(in the rows, 128 means zero)
A state moves one step at a time under one of 7 hidden systems, and each row is a state written as 22 numbers. Each run below is a few steps of one system.
z_696, trace 1:
[[152 132 134 124 100  52 125 167 150 167 156 123 137 116 113  64 110 165
  143 146 133 164]
 [136 140  91 125 119 121 140  90 110 122 113 145 100 131  87 122 130 114
   94  31 172 115]
 [105 105 111 118 164 114 144 173 183 125 172 185 126 165 140 133 158 105
  180 133 141 142]
 [144 126 156 100 107  89 105 116 151  65 116 105  66 133 159 125 126 151
   94 102  86 106]
 [141 135 156 166 196 160 111 111 112 136 106 155 159 139 175 192 131 107
  133 111 148  88]
 [111 110 145  93 128 160 103 121 130 113 182  63 126 133 126 151 137 162
  151 195 100 145]
 [129 167 142 153  82 158 143  96  69 124  57 115 134  89 163 101 125 103
  122 150 118 116]
 [112  89 131 176 143 128 135 163 121 179 130 123 191 132  68 127 103 163
  119 162 149 153]
 [171 161  69  80  77 119 140 109 144 134 151  88 120 102 108  87 125 101
  117 119 159 155]
 [ 97 137 116 157 140 115 145 136 128 138 113 228 112 122  86  82 138 130
  149 101 128 111]
 [126 100 125  89 126  90 146 192 176 113 155 113 105 167 119 166 102 113
   86  89 123 156]]
z_602, trace 2:
[[133 146 107 130 193 147 156  95 127 109 123 109 131 109 178 142 106 141
  115  60 163 161]
 [ 97  79 156 147 142 133  95  83 141  93 165 105 149 176 122 135 168 147
  157 176 130 106]
 [159 142 156 170  94 177 138 140 105 101 117  81  91  89 166 120 101 128
   85 145 119 155]
 [138 133 132 153 165 136 108 108 116 145 109 163 210 113  88  97 105 115
  131 178 165  98]
 [141 141  87  64  71 154 119 131 130 151 150  72 111 112  82 153 126 118
  113 149  98 142]
 [117 174 127 135 112 114 153 147 119 154 136 208 113 113 138  68 133  88
  177 138 121 135]
 [121  90 132  97 111  83 130 184 109 156  95 134 128 156  73 168 118 152
  101  73 124 111]
 [136 148  73  93 155 101 153 110 184 124 131 131 128 129 204 130 151 111
  155  89 144 154]
 [ 85  91 165 160 137 110 105  94 123  93 153 144  84 164 100 127 160 183
  131  99 105 105]
 [149 114 154 158 154 164 152 160 128  92 124  92 130 140 195 170  98  94
   91 119 157 152]
 [144 112 127 153 162 140  76  81 148 117  98 124 174  96 129 109 148 185
  144 182 132  83]]
z_166, trace 3 (11 x 22):
[[142 102  69 116  98 165 160 156 155 121  74  95 170 122 136 143 133  85
  107 162 154 140]
 [143 168 117 157 102  74 111 116 170 186 157 148 131 101  98  81 114 142
  131 153  93 145]
 [116 136 118  64 117 123 149 135  97  95 153 140  92 151  73 118 106  85
  101  67 155 129]
 [124  97 108 110 141 121 136 201 168 136 109 186 118 131 156 136 172 138
  185 149 122 115]
 [111 125 161 120 147  54 110  92 140 113 107 102 127 134 142 129 106 190
   98  92  80 130]
 [132 144 134 153 139 142 136  98  89 147 130 145 131 172 167 179 155  70
  141  75 169 108]
 [142 109 157 153 149 183  96 141 124 119 176 100  95 103 147 136 143 194
  163 170 123 132]
 [106 126 136 130 118 141 149  84  89  83  55  88 179 114 145  95 106 115
   96 154 135 126]
 [155 128  93 199 112 149 120 130 169 194 151 131 162 135  88 158 133  96
  108 148 141 136]
 [163 178 130  67 114 134 121 132 124 106 180 116  83  82 118  76  87 121
  123 142 121 150]
 [ 78  98  95  92 119 133 157 153 114 119  73 184 151 137  64 108 147 113
  145 132 135 104]]
z_879, trace 4 (11 x 22):
[[ 72  97 106 115 138 126 159  92 141  53 107 113 132 123 114  62 134 162
  123 130 129 156]
 [141 122 140 188  93 109 109 118 183 123 130 141 132 175 148 152 148  63
  105 154 108 103]
 [170 148 159 165 184 157 102 146 126 130 128 157  97  68 140 130  94 183
  114 111 122 115]
 [ 96 125 107  50 176 173 140 118 122  97 114 113 177 135 124 165 114  89
  132 157 128 123]
 [105 129 133 134  76 102 111 131 132 192 138 102 112 137 112 165 156 164
  144 149  51 131]
 [154 167 157 131 116 120 162 152  57 148 128 113 119 112 141 108  75  99
  102  88 164 160]
 [138  95  69 101 134 136 120 117 135 146 146 139 158 138  71 111 170 146
  167 119 199 109]
 [101 122 123 128  81 104 154 129 164  80 132 116  82 125 167  71 153 137
  144 150  90 166]
 [149 137 161 184 127  93 108 111 131 118  93 183 140 152 112 122 108  80
   81 100 138  79]
 [150 100 110 139 205 169 120 156 180 114 157 129 119 109 146 165 126 176
  130 114 151 141]
 [100 159 149  62 140 135 114  84 108 102 111 114 146 127 175 141 134 108
  163 176  77 103]]
z_579, trace 5:
[[195 139 157 121 123 166 104 126 111  85 153  96  93 126 191 143 135  93
  129 137 167 105]
 [ 91 133 110 150 168 180 122  70 120 114  64 144 155  91 135 134 148 158
  140 151 101  99]
 [118 140 177 147 105 128 139 144 104 140 125  85 161 147 118 154  65  79
   72 162  98 151]
 [193 173  87 119  93 148 101 136 125 189 119 149 114  70 103 121 139 130
  139 131 136 101]
 [ 74 119 104  61 164 120 166 134 105 127 130 118 174 120  83  97 100 151
  144 132 139 170]
 [136 106 125 108  58  54 114 154 165 136 131 132 123 175 118 122 161  95
  133 143 110 113]
 [129 128 106 159 157 115 147 153 162 134 145 169  70 102 131 104 130 183
  133  60 130 158]
 [134  98 163  99 174 119 114 116 113  72 173 119 143 185 143 140 131 105
  141 115 194 109]
 [109 118 114 161 108 164 118 103 164 108 100 121  89 129 176 169 188 140
  145 146  72 107]
 [121 158 201 180 166 131 138 125  74 127 110 140 136 112 156 124  66 128
   96 110 121 139]
 [182 122 105 131 107 178  95 108 105 160 122  79 159 121 108 177 141 113
  112 147 172  95]]
z_696, trace 6 (11 x 22):
[[158  93 120 155 112 129 118 220 179 150 122 165 103 108 111 126 142 160
  141 161 111 125]
 [142 155 113  53 167 103 131 103 121  96  97 112 140  99 132 123  78 137
   88  80 132 127]
 [ 98 148 125 142 137 130 108  99 143 174 160 180 140 168 103 171 159  83
  162 136  98  95]
 [122 130 159 122 106 128 145 173 111 123 160  91  56 113 172 130 121 170
  138 115  90 176]
 [146 110 152 116 128 100 118 107  64 121  63 128 173 149 142 130 141 120
  134 108 183  75]
 [ 92  95  80 171 142 150 139  94 188 140 161  92 156 145 121 148 162 155
  139 148 124 169]
 [165 164 168 140  98 126 126 118 112  82 156 129  95 108 152  51  97  89
  117 154 148 136]
 [129  85 114 159 140 174 120 171 122 133  74 168 130 117  65 158 135 147
  104 119 143  84]
 [128 152  87  52 158 113 145 141 183 134 140  99 167 109 152 131  97 114
  133 156 109 171]
 [123 176 160 141  99  99  90  74 102 148 130 170  92 123  92 112 132 121
  123 110  78  82]
 [113 110 135 140 146 158 169 197  95 163 144 125 107 141 143 186 117 133
  135  84 140 169]]
z_807, trace 7, 11 rows:
[[141 111 143 164 122 129 136 125  96 119 144 150 167 168  98  94 124  69
  127 135 214 115]
 [160 100  81  92 140 173 106 153 186  92 142 110 117  91 111 121 142 158
  134 174 143 123]
 [104 157 151 149 128 104 140 115 155  80  86 180 114 113 161  78 107  99
  108 145  76 125]
 [135 127 141 132 161 135 104 163 133 167 142 169 125 142  69 199  98 116
   92  95 112  98]
 [140 188 115  49 148 124 131 117 108 157 155 112 116  96 186 134 123 131
  178 118 115 150]
 [ 55  96 144 136  91  98 133 103  86 142  98 123 132 167 103 133 170 158
  154 128  86 113]
 [152 106 113 170 106 120 161 158 140 159 146  71 132 145 150 156 117 124
   95  90 169 187]
 [178 129 139 134 125 110  93  90 102 117 128 132 150 113 135  62 148 151
  159 145 202  91]
 [ 85  88  93 131 137 191 151 121 165  50 131 132 111 142  94 123 144 115
  112 144 133 135]
 [173 143 166 165 130 110 107 177 182 127 117 152 126 113 177 134 100 102
  106 176  94 118]
 [129 163 137 100 169 145 111 106  82 129 101 162 117  85  82 134  88 153
  100  85 114  94]]
z_807, trace 8:
[[153 117  66 126 124 128 113 105 183 161 171 112 132 131 139 135 191 150
  182 137 162 134]
 [104 101 180 152 116 113 138 127 116  50 133 124  77 139 153  69 129 160
  126 129 123 141]
 [155  98 123 161 146 154 132 166 139 122  72 154 158 147 132 181 124  82
   91 113 168  91]
 [153 166 121 110 197 145  92  85 160 129 159 110 153  78 151 123 103 166
  136 159 120 132]
 [ 81 153 158 120  87 152 124  87  87  97 125 142  85 146 113 133 139  83
  123 141  67  99]
 [125 121 120 153 124 150 153 212 122 205 124 129 143 116 117 172 110 134
  127 140 113 166]
 [149 156 130  68 113  64 121  92  92 135 118  87 163 111 126  75  97 147
  128 121 150 134]
 [ 91 107  70 152  87 136 142  88 154 132 140 150 108 161  78 121 192 111
  144 105 136 122]
 [157 101 161 153 134 103 138 209 163 115 177 125  97 135 163 102 114 150
  136 137 149 170]
 [155 119 131  94 147 117 114 118 102  82  47 150 138 116 139 119 129 134
  111  94 162  64]
 [ 92 131  96 149 193 161 131  80 192 126 154 140 157 142 136 170 139 117
  134 135 109 141]]
z_909, trace 9, 11 rows:
[[124 107 105 168 173 174 108  84 168 116 108 127 192 130 107 157 131 116
  104 169 142 102]
 [128 173 130 137 125 187 113 108 153 133 179 108  96 103 119 161 102 102
  101 160  66 146]
 [116 165 146 108 119 163 136 173  65 187 105 164 132  98 108 148 109 107
  151 151  96 118]
 [118 121  85  49 113  90 151 160 129 174 108  87 172 127 107 146 116 143
  133 126 122 159]
 [113 159 127 106  79  45 150 103 139 132 136 122 124 150 172  79 142 103
  153 119 111 158]
 [124  95 148 161 101  83 137 144  96 127 152 156  87 160  93  85 148 159
  140  71 176 128]
 [177  83 111 119 158 131 120 160 169  65 118 141 118 127 156 112 147 140
  127 114 196 107]
 [107 115 131 179 165 140 100  64 178  76  97 145 135 128 139 132 142 145
  106 139  95  94]
 [125 143 162 171 168 191 111 115 118 133 175 123 107 139 119 198  98 100
   96 116 116 127]
 [152 149 133  85 137 193  99 142  84 161 115 112 131  83 139 171 131 139
  158 175 111  96]
 [ 77 142 105  93 120 134 175 118  97 151  80  86 180 106 128 129  99 134
  119 149  93 173]]
z_602, trace 10:
[[ 91 106 172 147 124 115 122 153 128  98 108 190  84 170 123 151 148 109
  123 113  79  86]
 [156 130 133 145 181 129 135 161 145 153  95 118 137 110 188 198 100 154
  102  90 120 137]
 [111 135 139  94 183 119  90  46 117 113 147 108 158 132 156 133 149 167
  171 139 127 105]
 [103 122 157 170  85 180 143 110  71 126 157  68  97 143 142 143 142 128
  129 138 124 160]
 [168 114 163 172 123 109 128 162 110 135 109 126 178 114 148  71 104 129
  132 180 183 136]
 [146 128  71  91  96 132 118  88 129 125  98  92 155 104  56 109 120 134
   88 125 151 113]
 [111 156  89 130 105 142 149 135 181 138 193 164 108 133 100  97 136  68
  145 154 113 162]
 [141 117 164 114 104 101 111 204 124 124 101 186  80 130  99 130 121 128
  115 114  96  85]
 [122 145  85  96 183 127 158 142 144 153  77 152 152 110 158 177 115 118
  123  73 122 136]
 [ 89 122 137 107 150  81 102  80 153 136 169 117 123 166 148 154 169 168
  172 122  85 122]
 [133 133 181 165 117 148 144 125  70 103 143  98  71 139 189 138 129 129
  125  87 141 143]]
z_166, trace 11, 11 rows:
[[165  97  94 163 134 111 119 116 129 151 129 135 164 137  78 107 136 147
  120  92 220 115]
 [138 140  86 103 113 138 124  97 202  80 176 112  86 133 155 107 162 106
  142 144 117 144]
 [ 92 134 177 153 129 122 120 134 113  97  98 199 110 130  92  97 109 109
  111 145  80  90]
 [157 111 117 104 193 137 128 172 154 134 113 127 156 126 129 196  89 126
   92  94 152 126]
 [130 180 112  77 142 113 106  78 128 170 137 121 141 105 174 136 155 145
  192 145  93 121]
 [ 53 112 160 144 107 149 158 121  64 131 145 104 107 157  90 144 121 137
  120 108 100 158]
 [181 100 147 144  99 125 138 205 112 138 105 105 141 130 179 134 128 113
  134 149 182 136]
 [155 129  90 150 112 105 101  65 145 136 114 109 129  87 109  76 153 196
  131 115 146 119]
 [ 92 130 116 143 121 135 157  92 153  74 172 140 122 175 116 104 128  51
  110 119 147 151]
 [167 123 158 131 124 152  89 193 152 118 122 179  91 108 114 144 123 115
  122 171  99  78]
 [119 149 108  90 198 114 141 111 131 122  82 139 158  80 129 117  83 167
  107  93 119 138]]
z_579, trace 12:
[[115 155 145  99 164 108 151 154 127 154 137 131 154 126 213 132 124 125
  188 155 111 163]
 [125 109 159 141  88  88  89  85  83 136 111  96 106 149  91 137 148 183
  110  90 117  92]
 [124 136  88 178 118 153 190 134 134 149 130 120 142 129 175 120 137  88
  141 115 172 187]
 [151 111 172 135 127 127  75 113 118  95 156 120 129 113 102  70 128 176
  143 192 142  97]
 [108 126  76 123 110 155 173 111 152  79  68 126 123 123 125 130 124  78
   72  98 124 135]
 [144 140 164 161 172 116  94 163 168 163 165 180 159 126 113 128  99 118
  138 184 111 117]
 [140 143 108  47 115 152 122 127 104 107 127  95  72 110 103 168 120 137
  100  78 109 116]
 [ 94 141 119 125 158 102 149 133 120 181 102 177 188 147 159 141 150 102
  191 138 127 125]
 [127  95 162 134  86  96 110 145 114 140 157  63  91 141 110 144 126 198
  112 118  98 148]
 [152 159  96 143 114 117 160  98 113 128 110 149 126 123 181  88 152  88
  152  82 192 136]
 [ 98  69 144 168 150 152 108 121 143 106 160 114 151 141  82 108 140 182
  139 183 138 133]]
z_879, trace 13:
[[146 107  99  87 119 107 162 181 117 151 102 111 116 142 135 176 125 130
  113  48 159 141]
 [111 134 124 114 148  68 134  87 113 155 155 129 158 148 164  93 159 158
  196 110 162 148]
 [114  97 144 161  85 137 129  81 102  64 136  92  81 164 127 112 158 128
  108  94 151 123]
 [150 100 142 210 129 150 134 160 136 128  88 169 148 129 168 118 156 115
  146 164 166 105]
 [140 122 134 141 177 140 100  91 161  87 109  97 160  86 125 102  95 178
   93 168 121 129]
 [114 166 102 133 122 189 127 102 159 139 140 131 133 127 128 182 126  56
  111 164  78 128]
 [135 145 175 113 130 131 101 189  94 178 152 152 101 101  87 138  92 158
  136 150  83 120]
 [139 138  86  38 121 118 161 158 103 140  94  96 148 118 120 146  98 106
  108  89 149 145]
 [ 98 132  92 121 106  68 138 103 139 186 173 140 132 157 105 107 168 143
  181 106 126 153]
 [147 120 163 135  85  97 138 132  98  75 156 116  62 151 142  80 127 118
  115  82 164 137]
 [143  90 107 162 149 127 128 130 144 109  71 185 151 140 138 116 172 124
  148 110 188  83]]
z_909, trace 14:
[[ 92 117 152 164 165 139 171 128 130  73 139 149 149 160 163  95 112  75
  127 137 164 160]
 [174  98 143 162  88 133  64 125 144 130 131 109 102 134  83 156 146 158
   97 142 121  75]
 [138 174 102 140 193 179 157 127 138 128 119 154 133  69 169 124  96 126
  128 115 137 156]
 [ 86 110 136  94 115 135 103 103 118 130 131 128 167 168  67 155 140  98
  134 180  93  89]
 [143 156 113 129  95 138 157 171 138 166 138  91  79  98 166 157 113 139
  114 101  89 183]
 [125 142 167  96 145  75 117 129  74 153 112 165 182 133 121  84 118 124
  170 150 152  99]
 [120  93  61 104  83 119 156 114 152 113 126  76 105 147 100 139 157 142
  105  73 148 158]
 [135 133 174 171 138 101 128 145 150 105 154 167 120 138 190  73 135 112
  167 170 133 136]
 [134  99 132 138 131 133 102 117 111 105 100 138 108 126  52 139 115 168
   74  74 139  82]
 [149 138  92 137 179 172 139 129 184 126 139 135 148 123 199 168 146  93
  153 143 152 137]
 [ 89 135 172 119 124 133  91  84 104 113 134 119 115 121  86 125 118 167
  121 167  52 103]]

Name the system that made each run.
trace 15:
[[171 168 136 100 177 158 118 139  91 153  88 131 137  63 147 154  86 152
  119 107 132 111]
 [ 72 130 105  79 144 134 133  82 104 160 141 109 180 150 115 145 157 132
  187 158 115 133]]

z_602
trace 16:
[[143 179 143 151 135 141 130 132 123 154 195 160 109  93 131  62 108 119
  165 162 136 158]
 [119  93 128 101  85 139 142 178  84 105  90 138  92 131  56 124 121 134
   96  96 134 107]]

z_696
trace 17:
[[123 114 195 165 195 118 106 117  96 138 141 118 189 147 148 148  99 150
  134 152 147 121]
 [147 143 106 101  98 194 112  74 101 106 119  58 116 111 132 170 138 111
  104 133 125 109]]

z_807
trace 18 (2 x 22):
[[149  89 125 180  63 137 126 118 119  95  68 108 138 146 110 115 146 105
   84 142 157  93]
 [160 145  89 154 157 143 128 138 196 139 157 136 147  81  97 100  86 130
   91 147 141 163]]

z_602
trace 19, 2 rows:
[[ 61 124 136  88 182 154 147 101 119  87 168 118 107 146 155 150 138 150
  161 116 100 152]
 [117  99 191 195 104 125 127 130 102 118  99 103 124 162 192 154 152 129
  133 150 110 121]]

z_602
trace 20, 2 rows:
[[147  99 171 164 140 142 104 141 135 101 108  74 110 126 176 181 119 175
   93 128 100 123]
 [138 164 143 153 187 167 112  57 106 114 122 116 177  97 167 114 108 128
  137 157 155 120]]

z_602
trace 21:
[[112 122 126 167 120 107 176 145 148 154 120 100 167 161 203 153 133  91
  133 128 134 181]
 [174 113 157 155 112  93  74  95 125 116 162 104 114 125 109  78 139 187
  131 137 165 106]]

z_696
trace 22 (2 x 22):
[[ 90 118 153 195 143 100 114  77 127 133 137 141 155 130  74  77 117 179
  115 137 119 134]
 [159 122 112 129  79 165 154 159 134  95 155 100  98 143 119 130 114  56
   90 126 167 149]]

z_579
trace 23 (2 x 22):
[[123 153  98 139 158 129 139 104 110 172 127 191 130 118 149 115 171 139
  198  90 159 119]
 [ 73  78 153 110 115  96 149 146 137  74 168 101 100 183 106 117 123 136
  113 121 114 164]]

z_696
trace 24:
[[162 106 149  97 174 133  78 128 163  77 192 131 102 157 114 153 124 128
  119 120 151  96]
 [120 144 120 104 142 194 121 112 133  84  93 141  90 105 181 164 157 113
  143 145  84  93]]

z_696
trace 25, 2 rows:
[[116 110 109 120 160 132 149 154 163 134 221 114 125 143 108 116 119 147
  147 125 159 193]
 [152 154 133  70  74 108 100 104 111  94 111 140  88 131 149 100 164  97
  151 131 118  75]]

z_879
trace 26:
[[145 117 121 106 145  98 104  98 168  88 168 141 149 145 141  68 159 126
  174 166 176 111]
 [100 118 125 180 118 176 137 108 156  65 108 145  75 123 112 133 124 119
   74 115  90 123]]

z_696
trace 27 (2 x 22):
[[153 145 129 160  97 107 110 169 139 219 127 145 140  94 106 126 123 158
  144 165  99 134]
 [120 164  93  44 148  95 156 135 123 128 129 151 140 111  92  94  86 108
  121  89 140 149]]

z_909
trace 28, 2 rows:
[[155 187  73  98 115 144 117  84 152 136 115 123 102  61 112 113 112 135
  105 118  92 127]
 [ 69 137 125  98 148 124 159 139 112 138 168 177 153 159  73 105 110  80
  152 137 131 150]]

z_166
